In the data rows, the value 128 means zero.
A hidden rule labels the rows of this table. It goes by one to three of the table's principal directions, not those with the most spread.
vec![111, 146, 111, 185, 98, 147, 133, 112, 119, 86, 124, 154, 117, 113,
     162, 103, 122, 116, 147, 111, 160, 139, 110, 130, 119, 98, 137, 154,
     112, 119, 174, 86] CL
vec![147, 121, 135, 114, 116, 163, 133, 145, 102, 133, 153, 160, 133, 116,
     128, 163, 118, 109, 150, 137, 127, 120, 105, 94, 115, 145, 124, 121,
     127, 144, 131, 144] CL
vec![148, 95, 143, 150, 133, 121, 111, 115, 112, 86, 141, 122, 160, 139,
     151, 93, 122, 70, 141, 147, 111, 125, 140, 143, 139, 115, 134, 146,
     133, 133, 121, 110] CL
vec![109, 165, 86, 188, 150, 106, 130, 108, 169, 133, 60, 112, 89, 88,
     112, 88, 111, 151, 116, 151, 132, 145, 161, 117, 118, 72, 185, 140,
     100, 65, 210, 123] PB
vec![122, 137, 116, 123, 129, 129, 139, 124, 123, 130, 133, 137, 119, 104,
     108, 141, 137, 118, 126, 116, 128, 130, 124, 131, 117, 127, 136, 132,
     129, 124, 149, 125] PB
vec![165, 81, 156, 80, 140, 138, 113, 135, 87, 124, 173, 126, 172, 164,
     129, 152, 144, 112, 140, 124, 113, 105, 129, 136, 129, 155, 96, 109,
     158, 171, 60, 141] CL
vec![208, 115, 83, 107, 191, 133, 119, 103, 110, 158, 94, 124, 134, 82,
     72, 138, 132, 105, 110, 188, 96, 121, 178, 106, 96, 97, 188, 123,
     133, 94, 177, 151] CL
vec![174, 142, 79, 170, 147, 148, 127, 96, 111, 126, 97, 148, 128, 77,
     121, 109, 114, 92, 133, 175, 124, 135, 148, 105, 107, 73, 181, 144,
     110, 91, 205, 113] PB
vec![129, 151, 108, 155, 183, 85, 153, 82, 129, 182, 70, 121, 68, 50,
     131, 97, 99, 110, 119, 171, 111, 164, 184, 121, 116, 42, 208, 181,
     91, 33, 235, 107] CL
vec![130, 110, 130, 148, 120, 130, 125, 119, 118, 83, 140, 130, 136, 126,
     143, 106, 127, 88, 135, 123, 130, 132, 127, 141, 125, 124, 136, 152,
     129, 133, 141, 107] CL
vec![176, 178, 95, 142, 178, 101, 122, 77, 132, 219, 5, 137, 59, 73,
     144, 127, 118, 186, 104, 196, 129, 148, 195, 95, 98, 33, 197, 161,
     90, 6, 231, 103] CL
vec![118, 132, 140, 172, 90, 171, 125, 138, 98, 96, 146, 167, 134, 145,
     182, 132, 111, 141, 178, 112, 164, 120, 92, 101, 123, 115, 105, 125,
     117, 146, 129, 109] ZM
vec![132, 159, 79, 175, 99, 165, 144, 114, 130, 102, 116, 156, 106, 86,
     140, 110, 113, 111, 125, 132, 160, 149, 106, 115, 109, 107, 158, 156,
     106, 116, 200, 100] PB
vec![114, 200, 113, 190, 138, 123, 151, 90, 113, 198, 42, 183, 38, 43,
     172, 139, 95, 162, 160, 162, 151, 156, 149, 73, 98, 22, 189, 175,
     66, 11, 255, 87] ZM
vec![120, 122, 166, 73, 167, 77, 121, 126, 126, 186, 108, 110, 114, 143,
     110, 163, 155, 172, 119, 118, 106, 115, 164, 142, 130, 124, 113, 115,
     142, 101, 94, 141] ZM
vec![64, 158, 122, 183, 86, 134, 148, 140, 154, 93, 143, 142, 113, 112,
     138, 106, 111, 112, 145, 100, 148, 143, 91, 127, 140, 129, 126, 138,
     108, 135, 158, 115] CL
vec![201, 75, 110, 115, 156, 155, 123, 112, 84, 101, 173, 120, 181, 124,
     126, 104, 114, 51, 130, 166, 105, 127, 141, 133, 127, 126, 149, 135,
     145, 163, 114, 131] PB
vec![61, 130, 138, 192, 99, 98, 136, 121, 166, 57, 122, 113, 101, 117,
     156, 67, 115, 87, 125, 102, 140, 155, 122, 162, 140, 120, 148, 182,
     109, 109, 174, 90] CL
vec![168, 165, 118, 135, 94, 176, 120, 125, 96, 155, 105, 195, 122, 108,
     154, 176, 131, 138, 151, 153, 147, 118, 102, 80, 106, 115, 121, 126,
     113, 110, 161, 111] CL
vec![184, 157, 93, 158, 134, 179, 138, 117, 99, 171, 98, 177, 109, 70,
     144, 143, 85, 115, 153, 197, 131, 137, 127, 55, 105, 80, 176, 135,
     92, 88, 208, 133] ZM
vec![41, 119, 159, 177, 59, 141, 129, 166, 154, 32, 180, 127, 140, 176,
     160, 102, 125, 126, 157, 55, 163, 125, 69, 151, 149, 176, 78, 127,
     132, 189, 88, 117] CL
vec![93, 153, 139, 148, 74, 148, 123, 153, 145, 106, 136, 152, 131, 153,
     143, 144, 136, 149, 143, 100, 152, 118, 83, 120, 137, 159, 89, 111,
     126, 152, 108, 124] CL
vec![54, 134, 167, 136, 96, 53, 116, 116, 181, 74, 91, 100, 86, 146,
     145, 98, 172, 129, 87, 68, 139, 143, 140, 204, 135, 148, 115, 187,
     132, 94, 136, 74] CL
vec![122, 147, 137, 141, 141, 166, 140, 149, 77, 177, 146, 184, 128, 103,
     118, 193, 109, 157, 208, 133, 130, 100, 109, 53, 109, 95, 123, 78,
     116, 124, 144, 164] ZM
vec![113, 167, 114, 124, 150, 84, 143, 98, 147, 180, 77, 124, 78, 80,
     111, 129, 138, 139, 100, 136, 120, 148, 159, 141, 122, 88, 162, 156,
     110, 62, 187, 108] CL
vec![146, 124, 82, 152, 101, 175, 125, 132, 135, 78, 147, 119, 156, 155,
     138, 95, 123, 141, 115, 116, 162, 131, 103, 136, 129, 146, 118, 114,
     135, 178, 109, 122] PB
vec![118, 135, 138, 132, 116, 158, 135, 156, 115, 147, 162, 151, 148, 134,
     126, 155, 108, 135, 167, 130, 126, 113, 97, 90, 139, 139, 104, 88,
     125, 157, 102, 159] CL
vec![86, 167, 104, 168, 146, 90, 143, 109, 163, 141, 76, 121, 78, 77,
     102, 108, 124, 136, 117, 129, 125, 147, 153, 130, 119, 82, 175, 150,
     104, 65, 208, 118] CL
vec![119, 143, 118, 126, 181, 85, 144, 108, 132, 173, 101, 123, 102, 66,
     77, 135, 128, 104, 127, 150, 92, 135, 168, 122, 118, 86, 177, 137,
     117, 71, 189, 141] CL
vec![90, 174, 115, 168, 94, 121, 137, 113, 139, 111, 97, 162, 86, 87,
     133, 132, 144, 122, 130, 103, 150, 139, 114, 132, 110, 105, 142, 162,
     108, 88, 201, 86] PB
vec![93, 184, 123, 114, 79, 160, 137, 160, 134, 157, 133, 177, 117, 128,
     100, 203, 156, 187, 146, 85, 155, 106, 73, 98, 117, 162, 80, 81,
     130, 148, 114, 144] CL
vec![132, 113, 149, 91, 123, 123, 115, 138, 127, 135, 140, 110, 146, 182,
     141, 138, 149, 171, 115, 105, 136, 117, 125, 150, 141, 157, 84, 108,
     149, 158, 57, 130] CL
vec![225, 127, 103, 64, 151, 176, 118, 126, 84, 202, 128, 145, 159, 142,
     123, 177, 131, 168, 120, 174, 124, 109, 133, 91, 117, 131, 113, 83,
     142, 148, 84, 155] PB
vec![114, 148, 114, 141, 144, 108, 131, 125, 151, 138, 97, 130, 107, 88,
     84, 135, 133, 116, 122, 139, 110, 128, 144, 118, 116, 114, 161, 131,
     119, 91, 178, 139] CL
vec![204, 130, 78, 90, 211, 126, 145, 95, 101, 214, 102, 121, 120, 59,
     72, 144, 114, 110, 108, 198, 88, 136, 183, 100, 106, 77, 197, 123,
     122, 83, 182, 158] PB
vec![90, 187, 137, 191, 38, 178, 124, 141, 119, 104, 109, 205, 99, 135,
     201, 157, 129, 173, 175, 93, 192, 124, 63, 92, 115, 119, 89, 137,
     99, 120, 162, 80] ZM
vec![188, 118, 90, 96, 173, 139, 129, 117, 120, 168, 124, 106, 148, 121,
     94, 126, 122, 134, 103, 168, 110, 127, 156, 120, 125, 120, 150, 104,
     138, 134, 118, 156] PB
vec![141, 110, 151, 175, 49, 203, 113, 150, 95, 50, 172, 173, 159, 174,
     223, 114, 100, 105, 174, 121, 173, 124, 63, 104, 134, 154, 86, 141,
     120, 184, 101, 97] ZM
vec![178, 168, 80, 135, 153, 159, 142, 109, 106, 195, 90, 168, 104, 59,
     106, 159, 108, 130, 137, 185, 123, 133, 140, 70, 100, 78, 178, 123,
     103, 81, 207, 139] PB
vec![163, 126, 141, 50, 119, 155, 122, 153, 105, 178, 163, 143, 164, 164,
     107, 195, 154, 162, 125, 122, 122, 100, 103, 115, 134, 180, 70, 73,
     156, 179, 43, 161] CL
vec![80, 174, 125, 150, 93, 127, 125, 146, 163, 128, 100, 143, 105, 135,
     118, 148, 144, 181, 130, 97, 151, 120, 104, 120, 126, 139, 107, 109,
     120, 119, 137, 127] PB
vec![170, 130, 121, 88, 177, 104, 126, 119, 136, 197, 95, 111, 120, 103,
     94, 140, 121, 126, 103, 185, 87, 131, 169, 111, 129, 115, 160, 122,
     124, 91, 140, 159] CL
vec![135, 148, 172, 97, 16, 202, 96, 174, 88, 108, 181, 204, 187, 223,
     184, 212, 177, 181, 169, 72, 177, 78, 29, 112, 139, 209, 0, 69,
     157, 220, 5, 111] CL
vec![151, 146, 121, 119, 70, 188, 115, 146, 115, 118, 130, 168, 134, 163,
     165, 164, 140, 177, 131, 109, 175, 116, 81, 107, 114, 162, 83, 112,
     132, 162, 101, 114] CL
vec![187, 110, 166, 75, 128, 148, 120, 132, 82, 189, 162, 143, 169, 167,
     177, 154, 114, 125, 142, 168, 112, 119, 119, 109, 156, 140, 84, 108,
     136, 157, 49, 136] CL
vec![96, 124, 103, 136, 188, 100, 161, 138, 159, 156, 140, 88, 120, 76,
     51, 107, 92, 98, 126, 150, 84, 141, 155, 115, 138, 114, 182, 107,
     119, 118, 161, 188] CL
vec![186, 150, 105, 83, 195, 116, 136, 107, 105, 233, 87, 145, 110, 62,
     71, 180, 129, 130, 122, 191, 86, 122, 174, 85, 104, 85, 176, 112,
     120, 68, 178, 161] ZM
vec![136, 94, 122, 137, 149, 100, 115, 119, 142, 76, 142, 98, 162, 121,
     87, 91, 139, 52, 114, 140, 90, 124, 152, 160, 136, 136, 151, 137,
     144, 137, 130, 133] PB
vec![99, 84, 192, 78, 90, 112, 108, 170, 151, 84, 180, 97, 164, 210,
     139, 134, 150, 124, 113, 86, 120, 113, 99, 167, 160, 223, 57, 114,
     162, 197, 13, 144] CL
vec![81, 170, 96, 203, 117, 106, 138, 106, 165, 95, 74, 136, 78, 71,
     118, 93, 124, 113, 124, 122, 141, 150, 137, 132, 112, 82, 181, 169,
     97, 67, 235, 95] PB
vec![136, 137, 93, 148, 128, 145, 131, 123, 127, 112, 137, 130, 147, 118,
     105, 117, 130, 116, 130, 128, 131, 124, 121, 127, 126, 121, 135, 112,
     131, 144, 137, 131] PB
vec![141, 71, 142, 172, 176, 116, 141, 106, 99, 100, 158, 100, 140, 107,
     169, 54, 64, 45, 158, 173, 102, 153, 162, 127, 144, 76, 182, 170,
     110, 118, 158, 124] ZM
vec![107, 100, 107, 141, 141, 138, 153, 146, 151, 91, 171, 94, 135, 112,
     96, 90, 92, 86, 120, 128, 118, 146, 121, 130, 135, 152, 157, 129,
     127, 163, 135, 163] CL
vec![60, 107, 164, 135, 123, 91, 133, 154, 170, 95, 149, 86, 123, 156,
     125, 99, 118, 126, 124, 95, 120, 135, 125, 155, 154, 161, 115, 130,
     132, 146, 94, 145] ZM
vec![147, 142, 147, 96, 113, 139, 114, 143, 117, 161, 124, 158, 139, 138,
     120, 181, 146, 141, 137, 138, 118, 107, 113, 105, 126, 150, 99, 103,
     135, 130, 102, 141] ZM
vec![84, 85, 159, 145, 122, 107, 127, 142, 153, 71, 161, 74, 141, 184,
     167, 65, 107, 128, 123, 99, 137, 140, 126, 168, 161, 151, 108, 139,
     136, 166, 72, 126] CL
vec![136, 151, 150, 72, 105, 114, 124, 119, 131, 180, 102, 131, 104, 160,
     167, 157, 158, 191, 92, 110, 149, 134, 124, 150, 133, 146, 86, 141,
     133, 115, 89, 97] CL
vec![161, 95, 122, 122, 149, 145, 118, 123, 114, 122, 126, 101, 137, 167,
     162, 105, 114, 173, 123, 133, 148, 128, 146, 130, 124, 118, 126, 123,
     136, 144, 96, 130] CL
vec![113, 101, 172, 178, 98, 113, 109, 112, 121, 60, 126, 127, 129, 159,
     217, 71, 113, 91, 145, 124, 143, 141, 128, 156, 145, 110, 121, 185,
     116, 118, 130, 72] CL
vec![143, 128, 144, 138, 100, 145, 116, 120, 94, 107, 133, 168, 135, 131,
     163, 144, 142, 107, 150, 122, 141, 119, 112, 125, 118, 122, 112, 146,
     128, 126, 135, 94] ZM
vec![77, 86, 175, 137, 88, 103, 119, 141, 149, 39, 170, 99, 144, 177,
     161, 87, 140, 87, 120, 76, 135, 133, 108, 186, 152, 178, 93, 161,
     145, 169, 78, 102] CL
vec![128, 143, 98, 152, 152, 99, 126, 100, 146, 126, 86, 115, 110, 94,
     103, 103, 138, 118, 108, 139, 120, 137, 161, 143, 118, 90, 168, 147,
     120, 84, 183, 112] PB
vec![72, 95, 171, 141, 84, 120, 121, 154, 140, 46, 186, 112, 160, 181,
     149, 105, 138, 97, 142, 72, 136, 121, 92, 170, 155, 179, 78, 130,
     147, 188, 64, 118] CL
vec![151, 129, 147, 108, 52, 154, 86, 129, 119, 78, 129, 150, 160, 211,
     186, 143, 186, 166, 110, 84, 173, 106, 89, 167, 131, 177, 46, 127,
     156, 173, 50, 74] PB
vec![92, 76, 221, 132, 45, 134, 100, 148, 103, 28, 188, 138, 158, 230,
     245, 109, 144, 114, 156, 60, 167, 120, 78, 178, 156, 185, 37, 165,
     147, 193, 29, 69] ZM
vec![156, 141, 126, 94, 91, 163, 114, 143, 116, 134, 138, 160, 149, 151,
     123, 177, 159, 148, 124, 117, 141, 107, 94, 118, 120, 169, 85, 101,
     145, 161, 90, 130] PB
vec![61, 173, 144, 178, 34, 148, 131, 141, 151, 78, 121, 165, 96, 152,
     198, 123, 135, 163, 139, 70, 190, 139, 66, 137, 133, 147, 83, 156,
     109, 135, 137, 73] CL
vec![68, 130, 145, 151, 114, 109, 140, 145, 161, 106, 136, 109, 109, 134,
     135, 105, 113, 130, 129, 103, 134, 141, 117, 139, 144, 141, 125, 137,
     119, 131, 129, 131] ZM
vec![113, 135, 166, 142, 83, 114, 104, 125, 126, 90, 120, 157, 133, 142,
     157, 137, 158, 97, 139, 112, 129, 117, 112, 146, 131, 140, 100, 153,
     130, 118, 126, 88] CL
vec![88, 78, 174, 140, 124, 101, 124, 138, 132, 69, 172, 93, 149, 170,
     160, 82, 116, 93, 140, 100, 122, 132, 127, 167, 157, 147, 109, 146,
     139, 162, 79, 121] CL
vec![194, 133, 148, 40, 194, 96, 130, 98, 82, 255, 99, 137, 115, 101,
     115, 188, 144, 145, 115, 177, 88, 122, 179, 113, 121, 92, 138, 124,
     132, 74, 121, 137] CL
vec![66, 128, 114, 109, 182, 87, 165, 143, 164, 160, 144, 76, 104, 100,
     48, 126, 119, 151, 114, 100, 106, 138, 150, 139, 133, 131, 154, 101,
     133, 128, 132, 182] ZM
vec![165, 145, 92, 129, 142, 129, 126, 98, 123, 147, 96, 129, 122, 109,
     125, 118, 139, 135, 105, 148, 132, 135, 149, 135, 117, 97, 150, 139,
     124, 103, 159, 107] PB
Which label does each new row get?
vec![113, 105, 148, 188, 93, 143, 123, 134, 131, 53, 148, 135, 138, 135,
     182, 78, 93, 66, 152, 137, 134, 141, 107, 127, 142, 130, 136, 165,
     112, 140, 146, 107] ZM
vec![93, 129, 129, 187, 13, 194, 119, 149, 133, 10, 178, 148, 158, 206,
     221, 85, 128, 142, 141, 60, 208, 133, 42, 157, 147, 178, 55, 139,
     132, 214, 73, 71] PB
vec![54, 167, 156, 176, 21, 159, 123, 151, 137, 62, 133, 179, 103, 168,
     201, 144, 150, 175, 157, 46, 201, 124, 53, 135, 124, 158, 62, 144,
     118, 151, 121, 71] CL
vec![108, 174, 94, 103, 151, 95, 132, 124, 169, 176, 71, 117, 92, 97,
     49, 162, 167, 183, 90, 115, 120, 122, 152, 133, 108, 126, 145, 105,
     132, 87, 160, 147] PB
vec![130, 175, 54, 140, 231, 72, 158, 97, 182, 222, 36, 90, 65, 14,
     15, 115, 104, 136, 88, 198, 76, 153, 211, 97, 105, 51, 248, 126,
     96, 20, 255, 179] PB
vec![181, 114, 101, 93, 134, 180, 123, 147, 112, 149, 160, 120, 175, 167,
     116, 144, 121, 165, 124, 144, 134, 111, 113, 107, 132, 158, 100, 70,
     148, 189, 60, 167] PB
vec![54, 104, 182, 143, 50, 141, 126, 171, 132, 37, 213, 135, 165, 193,
     163, 122, 139, 102, 160, 50, 151, 115, 57, 161, 159, 200, 48, 120,
     148, 214, 44, 115] CL
vec![131, 75, 167, 88, 141, 121, 131, 141, 121, 128, 171, 84, 145, 181,
     168, 104, 105, 136, 118, 122, 126, 137, 133, 150, 154, 159, 102, 132,
     143, 170, 50, 141] ZM
vec![141, 118, 123, 79, 173, 114, 155, 126, 118, 183, 149, 116, 120, 87,
     83, 148, 117, 101, 115, 148, 94, 137, 147, 121, 126, 129, 154, 125,
     130, 122, 136, 161] ZM
vec![107, 151, 126, 103, 146, 115, 149, 135, 142, 188, 115, 120, 97, 112,
     106, 153, 121, 173, 119, 126, 125, 135, 134, 114, 128, 125, 132, 113,
     120, 110, 132, 152] ZM
vec![100, 141, 132, 151, 176, 58, 149, 82, 138, 160, 76, 109, 65, 62,
     135, 89, 113, 100, 114, 147, 107, 164, 186, 150, 124, 54, 196, 195,
     98, 34, 221, 95] CL
vec![108, 116, 164, 144, 117, 100, 119, 114, 123, 102, 121, 126, 118, 143,
     176, 104, 131, 113, 135, 114, 133, 136, 136, 154, 137, 113, 121, 165,
     123, 109, 128, 90] CL
vec![93, 72, 158, 145, 72, 105, 94, 133, 163, 0, 162, 77, 168, 219,
     171, 54, 168, 98, 93, 57, 153, 128, 111, 226, 152, 193, 78, 164,
     164, 194, 50, 77] PB
vec![163, 98, 152, 80, 168, 130, 119, 147, 104, 174, 149, 122, 159, 143,
     102, 164, 122, 132, 146, 159, 92, 104, 143, 99, 134, 142, 118, 85,
     144, 145, 77, 181] ZM
vec![108, 137, 95, 180, 127, 104, 136, 99, 172, 85, 89, 95, 92, 104,
     146, 52, 112, 110, 89, 131, 144, 167, 150, 162, 129, 99, 177, 184,
     107, 92, 194, 89] PB
vec![149, 106, 151, 67, 162, 115, 137, 133, 91, 171, 174, 139, 157, 105,
     74, 180, 143, 74, 143, 139, 78, 109, 134, 122, 129, 144, 121, 105,
     149, 143, 100, 163] CL
vec![154, 141, 105, 77, 178, 111, 140, 123, 135, 210, 117, 105, 128, 112,
     73, 152, 132, 158, 101, 154, 100, 126, 156, 121, 132, 122, 140, 92,
     135, 118, 114, 167] CL
vec![107, 162, 150, 100, 99, 130, 139, 139, 132, 187, 128, 139, 113, 156,
     165, 155, 128, 191, 124, 111, 150, 133, 101, 125, 149, 142, 79, 113,
     122, 135, 83, 122] CL
vec![166, 47, 102, 158, 192, 139, 130, 119, 87, 51, 200, 100, 198, 100,
     72, 78, 103, 4, 162, 156, 80, 117, 158, 134, 123, 108, 183, 119,
     149, 170, 140, 162] PB
vec![33, 177, 144, 173, 115, 75, 141, 124, 175, 125, 60, 137, 36, 82,
     125, 131, 139, 164, 128, 85, 147, 147, 138, 133, 107, 99, 157, 174,
     96, 44, 221, 100] CL
vec![144, 106, 68, 113, 229, 60, 140, 88, 169, 139, 87, 46, 111, 71,
     30, 73, 136, 97, 59, 156, 80, 150, 217, 174, 116, 91, 220, 147,
     138, 80, 187, 150] PB
vec![154, 185, 91, 177, 96, 144, 119, 86, 131, 142, 49, 156, 88, 118,
     198, 103, 129, 179, 110, 146, 179, 149, 132, 125, 114, 69, 143, 168,
     97, 70, 193, 59] PB
vec![93, 151, 159, 114, 108, 127, 129, 157, 135, 163, 127, 147, 116, 147,
     131, 174, 133, 180, 149, 108, 134, 113, 105, 105, 135, 147, 90, 98,
     126, 131, 98, 147] ZM
vec![110, 92, 137, 92, 137, 107, 121, 141, 148, 101, 157, 71, 152, 191,
     116, 108, 151, 166, 98, 82, 133, 122, 134, 179, 145, 171, 93, 106,
     162, 179, 43, 141] PB
vec![155, 139, 133, 116, 131, 138, 123, 129, 119, 170, 113, 140, 128, 131,
     142, 145, 117, 146, 133, 159, 123, 125, 130, 102, 132, 121, 124, 117,
     121, 117, 121, 137] CL
vec![55, 117, 178, 174, 28, 135, 99, 154, 141, 3, 171, 141, 162, 214,
     191, 105, 164, 125, 154, 37, 175, 110, 64, 180, 151, 185, 41, 135,
     148, 195, 56, 76] CL
vec![176, 65, 126, 108, 167, 123, 117, 112, 104, 95, 160, 90, 169, 147,
     127, 89, 125, 79, 116, 145, 106, 129, 159, 158, 133, 128, 142, 138,
     151, 156, 95, 130] PB
vec![89, 54, 190, 154, 95, 122, 113, 149, 129, 18, 190, 92, 162, 204,
     200, 64, 110, 88, 146, 87, 141, 132, 108, 174, 160, 169, 90, 157,
     143, 190, 55, 108] ZM
vec![173, 129, 93, 181, 140, 129, 115, 82, 116, 92, 82, 140, 116, 83,
     148, 83, 121, 73, 121, 172, 128, 144, 160, 130, 105, 70, 190, 183,
     109, 74, 219, 82] PB
vec![137, 126, 108, 124, 117, 133, 122, 123, 139, 105, 131, 113, 141, 146,
     123, 112, 143, 134, 103, 115, 139, 129, 125, 152, 130, 144, 119, 126,
     140, 149, 110, 118] PB
vec![255, 123, 68, 63, 165, 198, 125, 106, 62, 196, 127, 175, 160, 72,
     84, 189, 128, 81, 114, 219, 99, 115, 141, 70, 87, 121, 167, 111,
     136, 127, 159, 155] CL
vec![62, 167, 153, 154, 52, 154, 133, 163, 145, 107, 138, 166, 107, 154,
     165, 156, 131, 175, 154, 75, 174, 124, 64, 113, 133, 161, 76, 119,
     116, 149, 114, 115] ZM
vec![122, 122, 151, 101, 138, 128, 145, 134, 105, 164, 148, 137, 115, 121,
     139, 153, 116, 134, 144, 123, 126, 131, 125, 115, 128, 128, 121, 130,
     125, 128, 118, 137] ZM
vec![136, 140, 134, 142, 86, 152, 113, 127, 114, 104, 124, 163, 133, 141,
     161, 140, 142, 128, 140, 119, 150, 120, 103, 123, 121, 134, 105, 137,
     126, 133, 130, 99] PB
vec![177, 104, 108, 88, 99, 182, 119, 141, 107, 105, 186, 122, 190, 187,
     137, 132, 144, 135, 110, 113, 148, 115, 92, 147, 140, 183, 74, 92,
     162, 219, 35, 131] PB
vec![120, 78, 151, 101, 161, 94, 108, 143, 142, 106, 155, 68, 173, 188,
     101, 106, 143, 139, 119, 111, 103, 108, 153, 165, 152, 156, 102, 91,
     162, 170, 41, 160] CL
